Each path below is one point turned by a fixed rotation once a step. After each direction that follows a path, write how fast that rotation turns it, in degrees each step (0 if it stays still).
Each turn is a multiple of 5 degrees from 10 to 175, or 0.
Each row of a path follows its step; steps can be skipped.
path 1
step 0: [ -3  -2  11  -2  -1  11  -2   3  13   7  -1  -6   1  16  -3 -18  -6   0
  -7   7  -6   7   0  18   8  -7 -16  -4  -4  -8   6 -19 -15  15  14  -9
  -4   5 -11   1   4   2   4  12   0   8   9]
step 4: [-13  15   4 -10 -12   9   5   2  -8  12   6   4  -7   5  -5   0  -5  15
  10 -13  -1   6  14  17   0  -8   0  -3  -5   3   2  -4   2   6 -11 -18
  -5  -8 -11   6 -14   1  -9  -6   3   7  16]
step 5: [ -9  -6  -3  -3  -3   8   0 -13   5   9  -2   3  -2  11  10  -9  -3  -5
   2   2  -1  10   2  14  -8   2  -5  -3   4  -7   1  -5 -18  14  -8 -15
   5  -9 -18   0 -10   3  -2  20   8  18  14]
step 8: [ -4   4  16   4  10   0   8  -2  14  -1   8   7  -2  -1   4  -3  -8  10
   4   4  10  18   7   0   0 -20 -13  -3   1  -1  -5 -13  11   3   0 -14
 -19  10  13  -1   1  18  -2  11   1   0   7]
step 11: [ -2  -7   7   3  -1   4  -6  13  -7   5   3  -3  -4  15   6  -5   4  14
 -10  -5 -12   2  -1 -11   3  -1   3   2  -1   4  12 -18 -23  -7  -7 -15
  -2   1 -14   1   8  13   5   4   8  13  21]
step 12: [-14   0  18   6   7   6 -12  -8 -11  17   7   9 -12   7  -3   7   5   3
  -6  -8 -10   9  -1  12  -5 -11   5   8  12   8   3 -10  -4 -10   3 -15
   0  11  -9  -8   9  -1 -14   8  -3   2   6]
step 14: [  0  -2  12  -5  -8   3   1   1  12   1  -1  18  -1 -14  15   5   1  -1
  -7   1  15   3  -9  17  -3  -3   4  -9   3   4 -13 -11 -13   9   1  -6
 -17   7  -9   3 -15  10  -1  14  10   8   0]
step 15: [ -5   5   2   6   0  10   8   3 -13  -8   1  11  10  -8   9  11   0  17
  -7 -10  12   4  -1  -4   3  -4  -2 -19  -6   3   3   0  -2   7 -12 -25
  -6  15 -13   7 -15  -1  -2   2  10  -4   7]
step 16: [ -4  -5  -1  15   3   4   2   8  -7   1  -1   4   1   1   2  -7  13   1
  -3  -2   0  12  -2  -3   0  -9  -9 -18  -5   5  -4  -3 -11   9  -3 -29
   8   0  -5  -1   9  18   5   5  -6  12  23]
step 17: [-15  -6  14  -3   7  10  -2  -8  -6   7  12   1 -11   7  -2 -21   7  10
  -8   4   1   3  -7  -1 -12 -18   3  -7   1  -4   8 -13  -1   3   0 -20
  -4   2   3   2   4   8 -19  -3  -6  -4   9]
step 18: [  3   7   1  -4  -2  10   2 -22   2   7   6   4  -5  12   9 -12  16  -6
   2 -17  -4  -2   6   6   4  -6   8   7  -3   1  -2 -21  -9  13  -1  -3
  -8  17  -4  12   2   1 -10   9 -10  -1  12]
Speeds:
[ 3 -4  0 -2  0  0 -6  5  6  2 -1 -3  0 -2 -1 -5  0  0  0  2  1  2 -1 -1
  3  3  1  2  1  1 -2  0  2 -1 -2 -4 -1  3  2  2  2  5  0 -3  3  7 -1]
135
[ 2  0  3  5 -2  0  1  5 -2  0  2  1 -4  2  1  2  2  1 -1  3 -5  5 -2 -3
 -4 -1 -1  1  0  4 -2  2  6 -3 -2 -3  3 -1 -1  4  5 -1  1  1 -2 -3  0]
80
[-1 -1  2 -2  2  1  0 -1  0  1  2  5 -5  3  0 -3  3  2 -1 -2  0  2  8 -5
  0  1  3 -2  2  2 -1  4 -3  5  0  2  3 -4 -1  0  0  2  2 -5  2 -1 -3]
55
[ 2 -1  1 -1 -6  1  2  0  0 -1 -4  6 -1 -4 -4  0 -4 -1 -1 -3  1  2 -4  1
 -2 -1  1  1  2  0 -2  5 -4 -1 -1 -2  5 -1  0  0  0 -2 -4 -2  5 -1  5]
35
path 2
step 0: [ 14  -1  11 -16   9 -15  -9   5   7   1  -7  12   0  -1  -2 -12  -7  -2
   1 -19  -7  -3  -2  -8   1  -2  -1 -22  10  -1 -12  -2  -1   2  -8  -9
   7   3   5   4  -7   7  17   0   8   2  25]
step 1: [  6   8  10  15 -11 -12  -5  -3 -23   3  -4 -20   2  -6  -3  14   5  -8
  11   3  -3   8  -5  -3  -1  -2   6 -22 -11  -6  -1  -9   1  14   1  11
   3   4  -1  16  -4  -9  -6 -17  -5   1   1]
step 4: [  4  15   4   5  14   1  11 -17   1 -13  14   6   9  18   6  -8 -10  -7
   5  -2  -1   2  -8   2  12  -7   2  16   9  -1   2 -11  -7 -12   1  21
 -10  -7  -4  -4   0   4  15   9   4   6  -6]
step 5: [  2  -5   2 -12 -12  -4 -10   1   3  23 -12 -13  10  -7   1   4  -2 -10
  -2 -10  11   5  -4   0 -23   3  -9  12   2   4  -4  -5   1   1  -3  14
  -8   5  -5 -22  12   9   1  17  -7   2  -5]
step 6: [ 10  -7   1 -10  -1  -6  14   8  -1  -9   3   3  14   1  14   4  11   0
 -10   6  -4  -8   8 -19   1  18   6  -7  14  -4  11  11   8  16  -2  -2
  11   8   0 -12 -14   4   3   5 -11  -8  15]
step 7: [  6   3  -3   3  -6   3   5   7   2   2 -11  -2 -15   6 -20  -4   1 -11
   0 -27 -11   6  -4   0   0   3  16 -13   3  -8   2  -8  -7  11  -6 -12
   1  -4 -11   5  -3   1 -10 -13  17  -5  16]
step 9: [ -4  -5   8 -15  -7  12  -6  15  -1  -2  22  13 -11   5  -4  -7   2 -15
   6   7   8  11   3   4  -7   4  -9  -1 -17  -5  -8   6   3  -4  -5  11
   4   3   9  21  10  -7   7 -10  -8   3 -13]
step 10: [-14 -10   7  11  -6   3  -5   0  -4  10  19  11   1   7  -2  13   0  19
   2  19  -1  -7  -7  12   7  -3  20  16   2   3  10  -5  -6  -5   0  13
  -5   1 -10   2  -9  15  -5  10   3   5   1]
step 13: [ 16  -2  -1  12 -18   4   1   7 -17 -17   2  -8  19   2  -3  -3   9 -23
 -17  -4  10  10  -3  -1  -4   1   4  -9   2  -5   0   6  -6  10  10  -5
   7  -6  -1  -8   1   7   4   4  -2  -9  19]
step 17: [ -2   4  10  -7 -10   1 -14   4  -2   2  11   1  19 -13  -8   9   2   5
  16  16   8  -4  -6   5   3  10   0  12   9   5  -4 -17 -13   4   1  -7
   3  -1   4  -7   0  17   0   3 -12  12 -21]
step 19: [ 10  -6  -6   6  -6 -21   2   2   7   4 -12   5  -2   5   2  -7  -3  13
 -22  -9   5  -6 -13  13   0 -14  -7 -19  13 -11  -7  -4  -1   3   3  -8
   5   2   5  -6   4  21   6   1  11  -1  12]
Speeds:
[-5 -2  1 -2  0 -2 -4 -1 -6  0  0  1 -5  3  1  3 -3  4  0  5  1  0 -5  3
  3  1  2 -4 -3 -2 -5 -2 -1  0  0  0  2 -1  5  1 -1  2  2 -1  0  6 -2]
45
[ 0 -4 -2  3 -4  2 -5 -4 -3  1 -2  1  0  1 -3 -1 -2  1 -6 -2  0  2 -1  1
 -2 -2  3  0 -1  3 -1  4 -2 -5  4  1 -5 -4 -4 -4  0 -1 -1  3  3  0  3]
130
[ 1 -4 -4  3 -2 -2 -1  2  1 -3  3  6  5  4  1  5  1 -1  2  0 -3  3 -2  1
  2 -4 -1  2 -1 -1 -1 -4 -1  3 -1  0 -1  0  0  2  0  0  3 -4  3 -2  7]
115
[ 0  1  0 -5  4  0 -3  5  2 -3  0  3 -9  4 -1 -2  3 -3 -1 -4  2  3  1 -2
  3 -1 -2  2 -3 -1 -2 -2  2  1  2  0 -1 -2 -4 -2 -2 -3  5  3  1 -2 -1]
155
[ 4 -3 -1 -1  0  1  0  3  0  1  2 -1  1 -2 -2 -2 -1  5  1  1 -3  0  0  0
  1  2  5  0  0  4 -3  0  5  3 -2 -2 -6  0  6 -4  6 -6  4  1 -2 -1 -2]
120
[ 1  0 -2  0 -3  2  4  5 -3 -2 -1 -1  0 -1 -2  5 -2  1  2 -2  3  4  2  6
 -6  0 -3 -5 -1 -4  0 -2  1 -1 -3 -3 -3  0 -5 -2  1 -2  0 -2 -1  3 -3]
175
path 3
step 0: [  7   3  -2   2   5  14   7   2  -5  18  -8  18   5   0   4   9 -10   1
 -16   4   8  18 -13   0  -5   4  10  -7   1   6 -11   3 -11   6  -6 -17
   0   7  16  10   5  13  -2   8  12   7  -8]
step 2: [ 15   6 -13  -5   8   2  -6  -4   1  15  15  -4  -5  -2   2  -7  -1   2
  -6  -7   2  -7   8   1   0   0  -6  -2   6  -4 -12 -11  -3  12  10 -12
  17 -15 -14 -10   8 -11  18 -16  10 -14 -11]
step 5: [  5 -12   4  10  12 -13   7   6   1  15  -8   7   0   9   0  -1 -22  14
   9 -10  16  -5  11  -2  10  -2  -3 -20  -3  12 -12  -6   1  -2   4  11
   3   5  -5  -9 -14  -2   0  -2   1  16   1]
step 6: [  5 -11   8   2  -3   0  -8  15  -3 -17 -13   8  -2   8   2   3   4 -10
 -16 -12   1  -3   8  -4   9 -16   2  -9   8 -23   7  11  -6  -2 -12  -9
  -4   0 -16   5   1   3  -9   7  10  17   3]
step 8: [  4  -5   7 -12  10   1  -4   8   0   3   1   5 -10  -9  -4  -5   5   4
   0  -1 -11  11  14   1  -5   2  -4   2  -3 -12  19  -9  23  17  16  24
  14  18   2   1   4   5   5  -2  -2   4  -5]
step 9: [  9   2   0   2   0  -8   0 -10 -10  10   9  -1  20  -9 -12  -2  14  -3
  -2  -2   6   6   0   2 -10   8   7  26   0 -15   2 -10   9   6   3  -8
 -10 -13  -6  -5  -3  -4 -21   1  15  12  -3]
step 10: [-17  -3  -1   3  10  -1   8  10  -1  13 -11  10  10  10 -10  -1   2   3
  -4 -14   6   7  -5  15   5   1  -7  26 -11   2  -5  -5  -8 -11  -5   3
  -5  13  17   4  -6  -7   5  10  -6 -17  -8]
step 13: [ -3  -2   4  -3 -14   4   7  -8  -5 -13 -15   2 -18  10  19  18  -2 -11
  10   0   4   4   6   6   0   9  10  11   0  -7 -12   4  13   6 -12   0
   5  12   6  13  21   2   4   7 -10   1   1]
step 15: [  8  -1  11 -20   6  -7  -1  12   4  16 -23 -15   4 -11  -3   9   0  12
   8  -9   1  12   3  -8   4  -4 -12  -3  -1  -1 -13  -1  -6   1  10 -11
  -3   9  -2   1  13   5 -15 -13  10  -5  -7]
step 18: [ -6  -6 -10   9   8   1 -12  -9   6  -2 -13  -7 -15  -6 -11  -3   2  -6
  -2 -18  -7   3  15   5   3  -3  25  -5 -14  10   7  -3  12   8  -2  -7
   4  -1   0   6  -1  10  -3 -19   8  17  11]
step 19: [ -9   8   8   0 -10  10   5  -4   4   1 -10  12  12  -4  -1 -16  12 -22
   8   4  14 -14 -13  11 -10 -13   8   9   9 -10  -3   7  -4  12  -9 -11
   9 -11   6  -2  -7   2   6  -9   3   4   8]
Speeds:
[-1 -1  0 -2  0 -4  2 -1 -3  8 -2 -3 -2 -3  2 -2 -2 -2  7  2 -2  0 -3  1
 -2  0  3  3  1 -3  3  2  2  2 -4  1 -4  2  2 -3 -1 -1  1 -3  0  2  0]
70
[ 1  2  5 -4 -3  2  0 -1  3  3  4  2 -1 -2 -1 -3  0  2 -3  4  3  1 -4 -3
  1 -3  2 -2  0  1  0  0  0  2  5  3 -4  2  3  0  4  3 -2  0 -6  3  2]
90
[-6  1  2  1 -1  2 -2  5 -2 -1 -2  1 -4 -1  3  1 -1  2 -1 -2 -2  4  4 -3
  3  3  4  2  0 -1  2  2 -3  5  2  4  0 -3  1  0  1 -4 -4  1  0  0  6]
145
[ 0 -2  3  0  3 -2 -4  1 -3  1  4 -5  3  1 -5  0  4  5 -2  0 -3 -2  1  2
  1  5  1  2 -2 -2 -3  0 -1  0  3 -2 -3  1  2 -2  0 -4 -1 -4 -4 -4 -1]
55
[ 2  1  1  2 -1 -4  0  4  4  0 -4  3  2  1 -2 -2  0  2  2 -1 -1  1  0  3
 -1 -4 -2  1  4 -2  1  8  3  3  2  2  1  1 -2  3 -1  2  0  0 -4 -8  1]
160
